The same turns and mirrors carry the whole set onto itself, and each row onto the other rows of its family. Which rows share a family with each named row? Give them in list order.
These 15 rows form 3 families of 5 rows each.
raso: [  1,   8,  -6, -14,   2,  16,  11,   9, -15,  13, -13,   4,  21,   2,  -2,
  -4, -12,   9,   0, -22,  -9,  -9,   4,  20,  -7,  14,  -1]
Lizo: [-12,  -1,   2,  -7,  -3,   2,  -9,   1,   8, -12, -11,   6,  -1,  13,  -1,
  27,   9,  -5,   5, -13,  -5,  -9,  -2,   6,  15, -21,  19]
Pado: [ -4,   4,  -7, -10,   6,  13,  -7,  11, -18,   2, -25,   0,  12,   0,  -1,
   9,  16,  17,   3, -26, -14,  -5,  10,   7,  -9,  -5,  19]
Dag: [-15,   4,   1,  -4,  20,  19,  -3,  23, -13,   8, -18,  -4,  24, -11,   2,
   6,   0,   8,  -1, -15, -11,   9,  -1,  -2, -18,   5,  11]
Gof: [ 11, -10,  -8,   0,  -6,   7,  21,   4,  14,   5,  -1,  -9,   3,   1,   4,
  -2,  13,  -6,   3,  -5,   1,  -5,  16,  25,   1,  13,  -6]
rir: [-13,  13,  12,  -9,   5,   1,  -3,   3,  15,   0,   6,  16,   7,  18,   3,
  18, -12, -11,  -1, -12,  -7,  -5, -10,  18,  11,  -8,   5]
Zoru: [ -7,  -5,  -1, -11, -11,  10,  13,  -1,  10,  -3,  -4,   3,  11,   7,  -5,
  13, -17, -12,   4,  -7,   7, -12,  -7,  15,  17,  -2,  -3]
pugav: [ -1,  -4,   5,  16,  10,   4,  13,  23,  24,   6,  -1,  -9,   6,  -8,   7,
   8,  18, -11,   0,  -1,  -9,  11,   5,   7,  -6,  18,  -3]
leni: [ -1,  21,   4,  -7,  13,   3,  -5,  17,  -8,  11, -11,  14,  14,  10,   1,
   7,   5,  10,  -4, -29, -26,  -6,   1,  16,  -8,   9,   9]
mava: [  1,   1,  -4,   3,   2,  12,  12,  25,  -8,   8, -25,  -3,  20,  -9, -10,
   9,   4,   5,   3, -23, -15,  -7,  -5,   0,  -3,  22,   2]
dizik: [  4,   0,  -1,   5,   5,  -3,  -2,  10,  15,  -2,  -4,  -3,  -8,   8,   9,
  11,  36,  -1,   1, -10, -13,   1,  19,  17,  -3,  -2,  12]
nuz: [-26,  -7,   5,  -6,   9,  16,  -6,   7,   8,  -7,  -5,  -4,  12,  -2,   4,
  21,  -7,  -8,   3,   0,   6,   8,  -7,  -1,   4, -19,  14]
kifo: [ 0,  9,  5, -3, 14,  1,  5,  7, 18, 11, 14,  4,  3, 11, 16, -1, 10, -5,
 -5, -5, -9,  7, 14, 31, -9,  6, -1]
nire: [ -8, -12,  -3,   0,  12,  15,   3,   8,  10,   1,  -1, -15,   6,  -8,  14,
   2,  19,  -1,   1,   4,   4,  15,  20,  13, -14,  -7,   9]
voko: [-15,  -6,   8,   6,  -1,   7,   8,  17,  18,  -6, -10,   0,  11,  -3,  -6,
  25,  -6, -17,   5,  -6,  -2,  -2, -18,  -6,  14,   3,   3]

Same family as dizik: Gof, pugav, kifo, nire
Same family as raso: Pado, Dag, leni, mava

